Questions about the table below.
1) What is the entry in the top-left corner?
2) What is the bottom-left entry?
3) What is the largest entry in the first row?
4) What is the entry in the top-right corner?
5) What is the 2nd-last entry, reading row by row?
6) What is the third entry on the diagonal from the top-right corner?
7) What is the 5th-last entry, reading row by row?
8) What is the entry directly below 139?
[[121 128 130 137 128 123 135 128 122 120 134]
 [137 117 128 126 126 110 132 142 131 135 126]
 [136 132 125 116 128 138 117 126 136 139 120]
 [108 157 126 133 130 157 122  99 128 113 128]
 [122 130 129 133 129 131 130 125 124 123 132]
 [124 126 130 134 128 124 133 128 124 122 132]
 [141 115 128 123 127 113 129 141 133 138 123]]
1) 121
2) 141
3) 137
4) 134
5) 138
6) 136
7) 129
8) 113

Questions about the grid below.
1) What is the entry just left of 129?
2) What is the minimum?
[[121, 137, 119, 117, 115, 135], [109, 131, 106, 101, 113, 137], [133, 133, 129, 130, 138, 131]]
1) 133
2) 101

A =
[[150 119 116 121 118]
 [149 117 111 108 128]
 [131 113 126 153 119]
 [132 104 114 154 116]
 [156 123 122 117 122]
 [127 134 132 124 130]]
Rows and columns are numbered from 0.
The entry directly below 128?
A: 119
The entry at row 1, column 2?
A: 111
The entry in row 2 and column 2?
A: 126
The entry at row 2, column 0?
A: 131
The largest entry -> 156
The entry in the bottom-right corner: 130
The entry at row 1, column 1?
A: 117
The entry in the top-left corner is 150
The smallest entry -> 104
The entry in the bottom-left corner?
A: 127
The entry just left of 121?
A: 116
The entry directly above the largest entry?
A: 132

Questions about the array below. Indices start at 0.
1) What is the entry in row 1 and column 2?
2) What is the top entry of the column that holds the smallest entry?
3) What is the bottom-left entry?
4) What is the minimum?
5) What is the entry at row 0, column 1?
6) What is the entry in row 2 and column 0?
7) What is the top-right entry?
8) What is the top-left entry?
[[139 138 115 125 116 145 125 137 110 134 133 119 116]
 [120 131 118 130 108 136 135 109 119 122 132 132 112]
 [123 132 115 130 107 137 134 112 117 124 133 131 110]
 [127 112 125 130 138 109 120 131 142 140 134 135 141]
 [125 113 127 134 137 110 120 122 135 141 132 129 147]
 [136 136 112 126 112 143 127 129 111 133 135 123 112]
 [129 124 134 118 140 125 126 153 148 121 127 138 126]
 [137 136 137 117 137 139 126 156 132 120 122 125 125]
 [142 140 122 122 123 146 124 145 113 131 129 117 120]
 [120 132 119 131 108 136 135 108 119 121 131 132 112]
 [127 116 128 124 139 115 122 144 150 130 131 141 132]
 [138 137 136 117 137 140 126 156 131 120 122 124 124]
 [136 135 137 117 138 138 127 156 135 119 122 127 125]
 [127 113 125 129 138 110 120 135 145 138 134 138 138]
 [120 131 118 130 108 136 135 109 119 123 132 132 111]
 [114 129 136 134 119 128 137  99 122 120 121 127 130]]
1) 118
2) 137
3) 114
4) 99
5) 138
6) 123
7) 116
8) 139

[[128, 128, 124, 128, 126, 128, 129, 127, 128, 128, 128, 130, 128, 113, 129, 129], [128, 129, 131, 128, 128, 127, 128, 128, 127, 127, 128, 127, 128, 127, 127, 128], [117, 120, 150, 124, 123, 125, 117, 129, 118, 128, 126, 115, 126, 121, 132, 127], [131, 131, 119, 129, 129, 128, 132, 129, 132, 127, 128, 132, 128, 121, 127, 129], [138, 134, 117, 131, 131, 133, 138, 130, 137, 130, 129, 140, 130, 142, 126, 131], [126, 127, 125, 125, 130, 124, 126, 127, 126, 125, 128, 125, 127, 136, 127, 124]]
The 2nd largest entry? 142
The smallest entry is 113
The first entry in reading order -> 128
The entry just right of the smallest entry? 129
The entry just right of 123 -> 125
The third entry in reading order: 124
The largest entry is 150
The entry just right of the largest entry? 124
The second entry in reading order -> 128

Read these off the grid that follows.
1) Give the bottom entry of the column that holds the largest entry.
2) Give the entry in the bottom-left corner.
3) Give the entry just right of 141.
4) Give the maximum.
5) Give the largest entry in the last row.
6) Give the third entry on the diagonal from the top-right corner.
7) Give the 1st entry, reading row by row.
8) Give the largest entry in the last column.
[[138 143 138 141 104 143 140 132]
 [138 113 135 126 145 125 126 124]
 [133 128 128 124 121 127 138 126]
 [137 119 126 142 140 128 127 129]]
1) 140
2) 137
3) 104
4) 145
5) 142
6) 127
7) 138
8) 132

X =
[[125 131 135 116 101]
 [120 138 136 110 145]
 [121 138 136 110 147]
 [121 138 137 110 147]
 [133 119 119 146 110]
 [125 130 135 116 101]
 [120 119 134 113 116]
 [126 130 136 115 101]
 [132 120 119 145 111]
 [126 130 136 117 101]
 [132 119 119 146 110]
 [135 143 139 115 130]
 [126 128 135 116 101]
 [120 139 136 111 147]
 [125 128 135 116 101]]
The entry at the centre -> 136
The first entry, reading row by row is 125
The entry directly above the centre entry: 134
Read off the last entry, reading row by row.
Answer: 101
Read off the smallest entry in the first row.
Answer: 101
The largest entry in the first row: 135
The second entry from the end, reading row by row is 116
The entry directly above 137 is 136
Read off the bottom-left entry.
Answer: 125
The largest entry in the last row: 135
The entry just left of 137 -> 138
Read off the fourth-last entry, reading row by row.
Answer: 128
The entry just right of the centre entry: 115

Read these off the array that follows. Indices start at 0.
1) The entry in the bottom-left corner?
2) The entry in row 0 and column 1?
3) The entry in the top-left corner?
4) The smallest entry?
5) The entry in row 1 and column 0?
6) The entry in the top-right corner?
7) The entry at row 1, column 2?
8) The entry in row 0 and column 2?
[[126 130 123 122 137 133 107 142 124 130 124 120 130 116]
 [124 130 123 126 131 129 110 140 124 129 124 120 130 120]
 [124 128 123 126 131 131 110 140 124 129 122 120 134 120]
 [124 130 123 126 126 131 118 136 111 129 121 113 130 120]
 [124 130 123 126 131 131 110 140 122 129 126 120 128 120]
 [128 133 123 126 131 131 109 141 124 129 133 120 130 120]
 [124 130 123 126 131 131 110 140 124 129 127 120 130 120]
 [124 128 123 130 129 131 112 140 124 129 122 120 135 120]
 [124 130 123 126 131 131 110 140 123 129 121 120 130 120]
 [124 130 126 132 131 131 110 140 124 129 124 120 135 120]
 [126 130 123 120 142 133 106 140 124 129 124 120 130 120]
 [120 127 123 132 131 132 110 140 124 129 118 120 140 122]]
1) 120
2) 130
3) 126
4) 106
5) 124
6) 116
7) 123
8) 123

Read these off the array that follows.
1) Give the fifth entry in reading order.
2) Give the entry directly below 124.
3) Give the top entry of the column that holds the smallest entry.
4) Give the first entry in reading order.
5) Give the third smallest entry.
6) Give the smallest entry in the last column.
7) Give the 5th-last entry, reading row by row.
8) Give the first entry on the diagonal from the top-right corner.
[[115 148 136 122 147 132 111 130 133 132]
 [131 118 136 146 144 108 125 124 137 131]
 [118 123 148 117 113 128 126 112 104 132]]
1) 147
2) 112
3) 133
4) 115
5) 111
6) 131
7) 128
8) 132

Read these off the array that follows. Indices start at 0.
1) Find the entry at row 0, column 2.
2) Find the entry in row 0 and column 0.
3) Find the entry at row 2, column 2.
4) Find the entry just left of the largest entry.
5) Find the top entry of the column that holds the largest entry.
6) Find the entry in row 2 and column 0.
7) Find the maximum.
8) Find the bottom-left entry.
[[115 131 146 129 135 117 120 109 127 144 144 141 112 132]
 [133 127 129 148 118 122 136 145 122 115 138 132 139 115]
 [122 119 126 124 123 142 124 125 124 130 150 124 121 129]
 [130 128 139 121 120 148 130 125 144 142 120 116 132 132]
 [126 142 135 125 129 142 125 150 115 126 130 131 117 151]
 [140 135 130 123 142 138 113 138 128 135 110 143 135 157]]
1) 146
2) 115
3) 126
4) 135
5) 132
6) 122
7) 157
8) 140
